which system made each run
vibun, run 1 (9 x 18)
[[ -8   2  -7  -5  -5   1   4  -1   9  -8   2  -7   7 -14  -2   6  -4   2]
 [ -4   4   4  -2   9  -4   3  -1   3 -15   4  -1  -5   4  -3  11   3  -8]
 [ -7  -1   3 -12   5  -1   0   2   2  -6   4   1  14  12   6  -1  -5   4]
 [ -2  11   5   2   3  10 -13   2   5  -6  11   7   1   3   6   1  -9  -1]
 [ 11   6  15  -3  -3   3  -4   7   1   7   0   2  -1  15   2  -5  -3  -5]
 [  3  -6  -1   3  -5   9 -17   4  -5  11  -2   7  -6   5   5  -8   2   8]
 [ 16   0   1  18  -6   2   0  -4  -9  14   1   0  -4  -3  -5  -7  -2   1]
 [ -1  -8  -6   5 -14  -5   5   2  -1  15 -12  -9  -8 -11  -5  -2   8   3]
 [  0 -10 -14   9   2  -6   7 -10  -9  -6  -7  -5  -6 -13 -14   4   7   3]]
noron, run 2 (9 x 18)
[[-12  14   5   1   9  -2  -3   3   0   9 -15   5  -9  16   6  -7   2  -9]
 [  9  -7 -15   2   2   4  -5 -13 -13   2  -3   5   9  -8  -6 -17  -7  10]
 [ -5   1 -10   7  -6   5   5  11  -4  19  -3  -3 -13  -3   8   8   9 -15]
 [ -4   7  -5   0   6 -12  12 -11  -4 -11 -18   2   5  -2 -17 -11   3  -3]
 [  1 -18 -14 -17  -3   0   1   5   2   6   3  -3  -4 -21   8   6   5   2]
 [ -7   4   3   4  11  -8  16   2  -2 -14   6   7  -2  11  -5  13  14 -14]
 [  6  -6   9 -18  -1 -12   8  -2  12  -1   7   5  17 -16   5  -9  -4   9]
 [ -3   3   4  -8  15   9 -13   8   2  -8  17  11  -9   9  15  13   1 -10]
 [ 13   0  19   8  -2  -7   5  -4  -3   4   9  12  20  14  -1 -17  -4  10]]
noron, run 3 (9 x 18)
[[-24  16 -14  -6  10  14  -2   7   1   0   9   7  16   8  20   0 -10  -8]
 [ 30   2  14  13   1  -3  -4  -8  -5   5   5  23  -9 -10  -8 -19   4  -1]
 [-16   2 -10 -16   7   5  -2  10  -6  25 -13 -14   3  17  20  -4  -9  -7]
 [  3   6 -16  24   1   7  -4 -13 -13 -12  -1  25   0 -12 -16 -14   7   3]
 [  8  -8  -3 -11  -4  -7  15   7  -2  35 -13 -22  -9  -8   9   0  -2 -13]
 [-24   9 -21  -2   8   3   2  -4  -5 -28 -14  16   1   3 -15  -1  13  -6]
 [ 23 -28   2  -7  -2 -18  16  -5   0  15   9  -4  -3 -27   1   2   6   5]
 [-29  16  -6 -16  10   4  10  15   8 -17   3   4   4  15  10  19   6 -22]
 [ 26 -14  20  -2   4 -18   2 -14   5 -13  15  24   9 -17  -8 -16   4  19]]
Befi, run 4 (9 x 18)
[[  1  19  -4  -5 -12   6   5   1   9 -22 -17  -8  -3  -6 -24   1   0 -13]
 [ -2 -27 -11 -14  12 -16   3  -6  -8   9  -8   6  -9 -12   6  -3  14   8]
 [  0   9  -1   9   4   3  22   6  -5 -10  21   3  14  11   0  14   1 -18]
 [-22   4   6 -16  -2  -9  -9   1  25 -10  -8   2  -4 -17   4   2   2   9]
 [ 15  -3   3  -8  27   1  -6  -5 -14  -5   3  12 -12  16   4  -3   2 -13]
 [ -8  -4  10  -9 -22   4   1  19  11   2   8   5  19  15   7   1   6  10]
 [  5  17   1   2  15   6 -17  -6   4  14   5  10  -9 -15  15 -13 -17  -5]
 [ 21   1   4  -7 -23  13  -4  11  -4  -8 -12  -5   0  16 -19  -8   3  -3]
 [ -5 -10 -13   4  -3  -4   4  -2  -6  34  -2   2   4 -18  16 -13  -1   8]]
vibun, run 5 (9 x 18)
[[-13  11   1 -18  15  -6   1  -7  10  -2   0  -4  15  -5  11  -7 -18   2]
 [  5  15   2  -9  -2  16  -7  11   7 -18  13  17  -1   2   2   5   2 -14]
 [  5   0  25  -7  14 -10  -7   2   3   9   4  11  -1  19  14  -8   0   2]
 [  4   8 -12  -1  -6  23 -19   6  -8  13  -2  12   3   3   9 -18  -9  -1]
 [ 24  -1  20  18 -12  -3  -3   1   2  15   6  11 -12  -6  -3  -7   7   1]
 [  1 -11 -15  -1  -3  -2   0   2 -14  28 -23  -9 -13  -3   3 -10   6  -2]
 [  8 -14 -15  20 -13  -4  11 -11  -9  -3   1   7   2 -23 -18  -5  11  10]
 [-10  -6  -7   0   7 -21  22  -8   4  10  -7 -22  -7 -24   0  13   1  -6]
 [-18   0 -20 -10   0  -4  18  -3  -1 -30 -11   2  10  -7 -18   6  12  -6]]
paba, run 6 (9 x 18)
[[ 18  -4  17  -4 -23   0   7  16   7  11   6   6   4   1   1  -4   8  -1]
 [-24  10  -9 -12  22  -4  -6  -8   6 -10  -6  -3   0  -3   7   2  -9  -2]
 [ 28  -9   1  14  -7   6   1  -1 -14   0  10  16  -3   1 -11  -9   9  -1]
 [-23   5   4 -15   0  -1  -4  12  12  17  -2 -10   4   7  22   4  -6   0]
 [ 12  13  -9  14   8   1   9 -13 -10 -16  -5   9  -5 -11 -21  -7   1 -12]
 [  4 -24   2 -16 -10   1 -10  12   2  23   4  -4  -2   1  20   0   3  12]
 [-19  22  -4  18  14  -8  15  -7  -2 -12  -7  -4  -3   7 -10   8   1 -16]
 [ 24 -21   2  -9 -16  -3   0   0   3  10   5   8   5 -24  -2 -13   3  14]
 [-27   4  -3  -3  20  -1  -1   4   1  -8   5 -14  -5  20  12  26  -2  -9]]
nor, run 7 (9 x 18)
[[  2  -2  -8 -15   1   4 -17  -3   3  -6 -18   5 -18 -15  -6  -7   3   1]
 [ 10 -14 -10   3   3   0  12   1 -19  13   5  10   9   6   5  -8   6  -2]
 [-20   2  -2   9 -12  -4   5   2  11  11   1 -13   7 -11   5   6  -4   8]
 [  5   3  -4 -13   9  -7   7  -5   6 -14  -2   8  -8 -22  -6   2   6 -10]
 [ -8 -16  -1 -14   7  -3   3   7  -6  -1   7   5   8  16  11   7   9   3]
 [-13  13   9  21   9  -8   3  -9   5  -5   9   3   5   1   0   5  -4   4]
 [ 13   9  13 -16  -1   6  -4   7  12 -14   8  -2  -1   2  -2   7  -6 -10]
 [ -4   0   6   2  11   2 -18  -2  -7   0 -11   6 -11  22   1  -6   3   2]
 [ 17  10   6  16 -10  10   0  -1  -5   5   9   3  12   4  -5 -12 -12   1]]
seda, run 8 (9 x 18)
[[  3   1  -6   7  12  -8  21  -4 -13   2   5   8   7   2  -1  -2   6 -12]
 [-12  -4  -4 -12   2  -5  12   4   8 -12  12  10  12  -9   6   8   6   0]
 [ -3   6   5 -12  20  -1  -4   0   0 -14   5   8  -3  14   5   4   0 -10]
 [  1  -1  14 -10  -3  -2   2   9   1   2   5  12  15  19   7  -8   3   5]
 [ -9  13   4   2  -2  15 -19   6   7   2  10   8   5   8  14  -2 -10   3]
 [ 14  13  16  -8  -7   4  -9   6   9  12  -9  -3  -4   2   2 -14 -11  -4]
 [  0  -1 -13   3 -13  13 -16   2  -5  18 -13   3  -4  -8   2 -16  -2   6]
 [ 16  10  -8  15  -7   6   5  -4  -4  16   0  -7  -9 -23  -5  -5  -8 -13]
 [ -4  -9 -19  -7  -3  -9  12  -4  -1   9 -15  -5  -8 -30  -5  -3   8  -2]]
seda, run 9 (9 x 18)
[[-11  -1 -10 -17  14  12 -20   2  -4 -20  -5  11  -8  12   3   3   5  -3]
 [ 19   3  24   5   1  -7  11   5  -4  11  10   9   9  20   4  -9   1  -5]
 [-26   4  -7  -7 -10  10 -13   8  13   4   2   3  13  -4  15  -2  -7  13]
 [ 24  21  13   0   4  10 -15  -1   3  -3  -4   1 -16   1  -8  -7 -11 -14]
 [ -1 -18  -8  -8 -15  -3   0   7  -5  28 -14  -1   4  -4   9 -15   5  12]
 [  0  21 -18  26  -1  15  -2  -7  -6  -2   4   1  -5 -17  -8   0 -10 -11]
 [ 13 -16   3 -21  -3 -18  17   0   8   9  -7  -9  -8 -27  -2   1   6  -4]
 [-20  -3 -31   9  15   4   4  -8 -21  -9 -10   8  -2   3  -6   0  11  -5]
 [ 21  -6  16   1   3 -16  28  -1   4 -10  26   6  10  -8  -4  11   5  -9]]
paba, run 10 (9 x 18)
[[  4   8 -24 -13  -9  20  -7   0  -1  -6 -15 -12  -2 -15 -11  -5 -11  -8]
 [  8 -12   3   9   3  -1 -17  -3 -10  14 -14 -13 -26  11  -2   2   4   3]
 [-14   3  -8  18 -10  -8  19  -5  -5  17 -10 -20  14   0  -6  -3  -5   4]
 [  3  -8  -6   2 -12  -2   3  -2  10  -8   4 -15 -12 -28 -10  18   4   2]
 [  3 -20  13  -9   9 -17   6  -5  -2 -10  -1 -18   2  15  -6  12   4   9]
 [-15  -5   6  16  -9  -8   3  -5   6 -18  12  11  17   1  -8   3   8  21]
 [ 13   6  19  -8  -1   4  -7   2  16 -16  25   0  10  -1   4   8 -14   3]
 [ -2   8   2 -17   2  13 -15   4   1 -24  -6  14  10  22  -6 -10  -1   3]
 [  6  14   6  14   3  16 -27  -3  -2   7   6  17  -1   6   8 -17 -13   7]]
nor, run 11 (9 x 18)
[[ -1 -17  -8  13   2   0  -6   1 -12  24  10  16  -5  -6  17  -5   9   8]
 [ -9  14  -3   0  -4  -8  26   2   8  15  -3 -11  13 -17   3  -3  -8 -11]
 [-14  -7  -6 -21  -2  -2  -7   5  14 -12  -1  15  -7 -20   4   4  14   4]
 [ -3  -6  -1  -3  28 -13  13  -5 -10   3  13  13   5   7  15   1   4  -7]
 [-20  13  13   2  -8  -1   5   9  16  -8  11   1  16  10   6   9  -1   2]
 [  6  13  15  -5  20  -2 -17  -8  11 -15   5   9 -16  -4   1   1  -6  -5]
 [ 10   8   8  -6   1  12  -4  11  -9   0   0   7   7  33   3  -8  -2 -10]
 [  0  11  12  22 -10   7 -23  -3   4  12  -1   1  -5   4   0 -10  -9  13]
 [ 24  14  -8  -4  -7  15  -1   2  -5  12 -10  -5  -6 -11  -7 -13 -11 -18]]
Befi, run 12 (9 x 18)
[[ 14  -5   6  -5  -3   5 -13  -2  -1   8   1  -5   1   4   2  -8 -10   8]
 [  3   6  -5  14 -11  12  -4   5  -8  16  -3  -2  -1   5   0  -6  -2  -3]
 [  9   1  -1  10 -12  -1   4  -7   0   5  -4  -6   6 -15 -11 -10  -6   6]
 [  0  -5 -19   6  -3   3   6  -3 -10   6  -8 -16  -7  -9  -7   6   0  -6]
 [ -6  -4  -2  13  -4 -14  19  -5  -1  -6  -2  -1   2  -8 -13   6  12   1]
 [-13  -6  -9  -5  15  -9   8  -8   2 -11   5 -10   3  -9   2  15  -2   0]
 [-13  -2   8   1  12  -9   0   1   4 -18   5   7  -9  10  -1  16  15  -4]
 [-11  -5  15 -15  17 -10  -6  -2   8  -9   7   5   8  14  12   2  -3   9]
 [ -2   6   9  -3   7  14 -23   7   3  -5  13  14  -5  18  14   2  -3   0]]

runs to name
run 13 (2 x 18)
[[ -5  -9   7  -4   7 -13  -1  -6   3   1   2   3   6  -1   5  -4   1  13]
 [ -2   4  -2   7  -1   5   5   2   0 -11  15   6   8   2  -1   9   1  -3]]

paba
run 14 (2 x 18)
[[ -1  -3 -16   6   1   4   5  -1 -10  16  -5 -17  -4  -3   2   4  -5  -7]
 [ -4  -3   1  10 -14  -8   9  -3   5 -10  -5   2   5  -7 -18   0  11   8]]

vibun
run 15 (2 x 18)
[[ 14 -12  -4 -10  -2  -2  12   6  -8   0   1  -1  -3   2  -3   5   9 -10]
 [-16   4  -4  -2  -2  -6  15   5   6   5   2   5  11  -8   7   0   4  -4]]

Befi
run 16 (2 x 18)
[[ 10  -3  -3   9   4   0   1  -1  -7  12   4   1 -12  -5   2   2   3  -8]
 [ -9   1  -9   0  -3  -7  15  -3   1   3  -6  -5  10 -11  -4  -2   0   0]]

seda
run 17 (2 x 18)
[[ -3  -9 -11  -8  -9   3   0  -1   2   6   0 -13  10 -12   2  -1  -8  10]
 [ -7  -4 -12   7   3  -6   9  -2  -5  -2  -4   3 -12 -13  -5   8  13  -7]]

nor
run 18 (2 x 18)
[[ -5  -9 -17   8  -9  13  -4   5  -9   6   8   0   3  -1   5   6   2   3]
 [  3  14  11  10   4  -9   9  -5   9   1   1  -4  -8 -12  -4   4  -4  -9]]

seda
run 19 (2 x 18)
[[  3  -3  -1  18  -1   1   0  -2 -10   7   5   8  -2   4  -1  -3   6   2]
 [  0   3   1   2  -9  -1   4  -3   6  -1   1 -14  10  -4  -5   2 -10   6]]

Befi
run 20 (2 x 18)
[[  2   9  -5  14  -7  10   5   6  -4   7   5 -12  -3   4  -1  11  -5 -12]
 [ -7   1   1   5  -5 -10   1  -8   6  -2 -15   0   0 -10 -13 -10   3  10]]

Befi
run 21 (2 x 18)
[[ -7  -3  -1  -5 -13   5   0  15   2  10  -3  -5   0   9   6   5   6  -2]
 [ -3  11   2   7  11  -9   2 -12   2  -3  -8  -2  -6 -10  -7  -4  -4  -3]]

paba
run 22 (2 x 18)
[[ 12 -13  -4  -9  -7   8  -9   0   2  -2  12  -5   4 -11   3   4  -7   9]
 [ -9   7   8   2   3  -1  -3   3   0 -11  -6  -5  -4  22  -6   8   3  -4]]

paba
run 23 (2 x 18)
[[-10  11   2 -16  17 -13  11  -7   8  -5  -7  -2  11  -5   3  -8 -10  -3]
 [  8 -12 -12   5  -2  11  -8   2 -10 -10  12  19  -4  -5  -2   2  12   1]]

paba
run 24 (2 x 18)
[[ -1   3   1   5   7  -1  -8  -6   6  -4   6   7 -11 -15   2   3   0   0]
 [  5  -2   7  -9   1  -3   3   2  -2  -5  -6  -9   1  14  -6   2  -1  -4]]

Befi
run 25 (2 x 18)
[[ 12  -4   3   4  10  -1  -4  -2  -8   4   4  10 -11   3   2  -2   5  -5]
 [ -8   3  -5  -2   0  -1   8   3  -4  11  -3  -1  14   6   6  -8  -3  -1]]

noron
